In the data rows, zero lies at 4.5, halfway between 4 and 5.
Here are some points, one per row:
{4, 5, 6, 4, 2, 7, 3, 5, 4, 5, 5, 6, 4, 4, 4, 5, 4, 2, 3, 3, 6, 4, 5, 6}
{5, 5, 1, 5, 9, 1, 5, 3, 3, 4, 4, 3, 7, 2, 6, 5, 4, 6, 4, 7, 4, 4, 4, 3}
{2, 5, 6, 4, 3, 7, 4, 5, 4, 7, 5, 5, 3, 5, 5, 4, 4, 4, 5, 3, 6, 4, 4, 7}
{3, 5, 7, 3, 3, 8, 4, 5, 6, 5, 6, 6, 2, 5, 3, 5, 6, 2, 4, 4, 4, 3, 3, 6}
{9, 7, 0, 5, 8, 0, 5, 3, 3, 0, 4, 1, 8, 0, 3, 4, 5, 9, 6, 9, 2, 9, 4, 0}
{5, 5, 7, 3, 2, 8, 4, 4, 6, 4, 7, 7, 4, 4, 2, 7, 7, 1, 2, 4, 4, 2, 6, 4}
{7, 7, 1, 5, 6, 4, 4, 5, 2, 4, 4, 2, 5, 2, 6, 4, 4, 5, 5, 6, 4, 7, 3, 4}
{4, 4, 9, 3, 1, 7, 4, 5, 5, 4, 5, 7, 2, 5, 2, 6, 6, 2, 3, 4, 4, 2, 7, 5}
{5, 2, 4, 5, 5, 0, 6, 5, 6, 6, 4, 6, 4, 7, 4, 2, 5, 8, 8, 5, 5, 7, 4, 5}
{5, 5, 5, 4, 3, 6, 3, 5, 5, 5, 6, 6, 5, 3, 2, 6, 5, 3, 3, 4, 3, 4, 5, 4}
{5, 2, 9, 4, 2, 6, 5, 4, 8, 3, 7, 7, 4, 4, 0, 6, 8, 2, 3, 4, 5, 3, 7, 4}
{2, 6, 6, 4, 2, 6, 4, 5, 3, 5, 4, 3, 3, 5, 7, 5, 3, 3, 4, 2, 6, 4, 4, 7}
{2, 6, 3, 4, 5, 5, 3, 5, 2, 5, 3, 3, 3, 5, 7, 5, 3, 5, 5, 4, 6, 5, 3, 6}
{3, 4, 7, 4, 2, 5, 4, 5, 6, 5, 3, 6, 3, 6, 4, 4, 5, 3, 6, 1, 5, 4, 5, 6}
{3, 4, 6, 5, 4, 4, 5, 4, 5, 5, 4, 6, 5, 7, 5, 3, 4, 5, 4, 3, 4, 4, 3, 6}
{4, 4, 5, 5, 6, 3, 5, 5, 4, 6, 4, 4, 3, 7, 6, 2, 3, 6, 6, 4, 4, 5, 4, 6}
{7, 0, 4, 7, 7, 0, 9, 3, 9, 4, 4, 5, 6, 8, 2, 0, 7, 9, 9, 6, 3, 7, 8, 3}
{1, 6, 4, 4, 5, 6, 4, 6, 2, 6, 3, 5, 2, 6, 8, 4, 2, 4, 3, 3, 7, 5, 3, 7}
{9, 2, 0, 8, 9, 0, 7, 3, 5, 2, 3, 2, 9, 3, 5, 3, 5, 9, 9, 9, 3, 6, 7, 2}
{5, 7, 4, 3, 5, 7, 3, 5, 3, 5, 5, 3, 5, 4, 6, 5, 4, 3, 3, 4, 5, 5, 3, 5}
{3, 4, 7, 3, 3, 8, 4, 5, 8, 2, 7, 5, 4, 3, 0, 8, 7, 1, 2, 5, 5, 2, 9, 3}
{5, 6, 4, 5, 7, 4, 4, 4, 3, 6, 3, 3, 4, 4, 7, 4, 3, 5, 5, 5, 5, 5, 2, 5}
{8, 5, 5, 3, 4, 6, 4, 4, 6, 2, 7, 6, 5, 2, 0, 8, 6, 2, 2, 7, 3, 2, 6, 0}
{3, 5, 6, 4, 3, 6, 4, 5, 4, 5, 3, 4, 4, 7, 6, 4, 3, 4, 4, 1, 6, 5, 4, 6}
Along one direction, these points spread out more than along any other. For each point below, how far along it does it lie, from 0 to 99? 50 is the average, and the first point above lies past it.
{2, 6, 5, 4, 3, 7, 4, 5, 3, 6, 4, 5, 3, 5, 5, 3, 4, 3, 2, 3, 5, 4, 3, 5} 60
{5, 1, 4, 6, 8, 0, 6, 3, 5, 4, 3, 4, 7, 6, 4, 4, 6, 7, 7, 6, 5, 4, 7, 2} 31
{4, 3, 6, 5, 2, 4, 6, 5, 6, 5, 5, 5, 3, 7, 5, 3, 5, 7, 5, 3, 4, 6, 5, 5} 50
{2, 3, 5, 4, 4, 5, 4, 5, 6, 5, 4, 5, 4, 7, 4, 3, 5, 5, 5, 3, 4, 5, 3, 6} 53
{4, 3, 6, 5, 5, 3, 5, 4, 5, 5, 4, 4, 5, 6, 5, 4, 4, 6, 6, 5, 5, 4, 5, 5} 45
{2, 6, 5, 4, 4, 7, 4, 5, 3, 5, 6, 5, 4, 4, 5, 6, 4, 3, 3, 4, 5, 5, 4, 5} 58
{3, 6, 4, 5, 6, 6, 4, 5, 3, 6, 3, 4, 5, 4, 7, 5, 3, 4, 4, 3, 6, 5, 3, 5} 50
{3, 5, 6, 4, 4, 6, 4, 6, 2, 6, 4, 4, 4, 7, 8, 5, 3, 3, 4, 2, 6, 5, 3, 7} 58
{4, 3, 2, 5, 8, 1, 6, 4, 4, 5, 4, 3, 7, 5, 7, 3, 3, 7, 7, 8, 4, 6, 4, 4} 28
{2, 5, 6, 4, 3, 5, 5, 5, 3, 6, 3, 5, 3, 7, 6, 4, 4, 5, 5, 1, 5, 5, 4, 6} 56
{4, 6, 3, 5, 4, 6, 4, 5, 3, 6, 4, 3, 5, 4, 7, 6, 3, 4, 4, 4, 5, 5, 3, 5} 50
{9, 5, 0, 6, 8, 0, 4, 3, 4, 2, 4, 1, 7, 1, 6, 4, 4, 9, 6, 9, 3, 7, 3, 2} 18
{1, 5, 7, 4, 2, 8, 4, 5, 5, 5, 5, 6, 3, 6, 4, 4, 4, 3, 3, 3, 5, 3, 4, 6} 66
{5, 4, 6, 3, 2, 7, 4, 4, 7, 3, 7, 7, 2, 2, 0, 7, 8, 0, 2, 4, 3, 2, 7, 3} 67
{5, 3, 3, 5, 8, 3, 6, 3, 5, 4, 4, 4, 7, 3, 4, 5, 6, 4, 5, 5, 4, 3, 6, 3} 40
{3, 5, 4, 4, 4, 6, 4, 4, 4, 4, 5, 4, 5, 2, 4, 7, 5, 2, 2, 6, 3, 3, 7, 3} 55
